In the rows, zero is written as 128.
A single turn carries every row of the set below to another of its rows. Some are shown first; where does it send the rows asked next?
mokon: [108 144 106 137 118 136 119 112 117 108 173 187]
tupe: [136 157 121 139 121 149  89 157 148 129 141 105]
guf: [137 141 106 133 155 137 144  99 143 120 145 161]
Peger: [136 136 111 141 158 135 138  99 142 129 161 146]
zagan: [100 140 104 151 108 131 121 122 121 113 173 186]
buzop: [141 158 122 135 118 148  83 150 146 126 138 104]
Mep: [152 149 143 166  91 131 119 143 111 140 123 161]
nis: [157 140 133 155 108 130  69 163 130 128 135 149]
Kul: [118 115 107 111  97 121 107 155 123  83 151 159]
lep: [155 138 133 155 101 127  68 157 127 122 136 149]
voku: [136 172 134 148 106 153 132 127 128 141 129 118]
remu: [117 104 118 122  92 114 111 155 117  94 162 151]
Tarar: [108 114 109 107  92 125 104 144 118  89 155 162]
Zos: [135 170 134 149 106 153 135 136 126 144 130 119]
dakog: [123 131 104 141 152 137 135  95 148 133 150 157]
sezo: [149 147 141 171  94 129 120 141 112 140 126 164]
puro: [130  99 111  97 128 128 119 122 143 105 125 133]
deseb: [140 160 121 138 121 150  86 157 145 130 139 109]
Simed: [132 133 108 126 153 137 132  91 141 123 144 161]
Kozav: [141  94 117 111 136 122 119 131 145 111 138 122]
fipo: [149 153 142 167  90 131 117 133 109 135 128 162]
dakad: [153 136 129 159 109 127  69 164 132 125 138 151]
vesi: [115 147 106 142 115 130 125 124 116 101 170 191]
dager: [129  95 109 110 132 124 120 125 153 116 126 128]
mudit: [113 143 112 150 112 129 130 123 112 111 186 176]
mek: [105 103 109 118  90 120 105 150 127  96 151 154]
lugeg: [136 107 108 101 136 127 124 130 147 101 126 128]
nazev: [132 168 131 151 107 151 140 136 129 142 129 118]

deseb turns into nis
voku turns into buzop
Where do these go?
tupe turns into dakad
zagan turns into dakog
lugeg turns into Kul
mudit turns into Peger
mokon turns into Simed

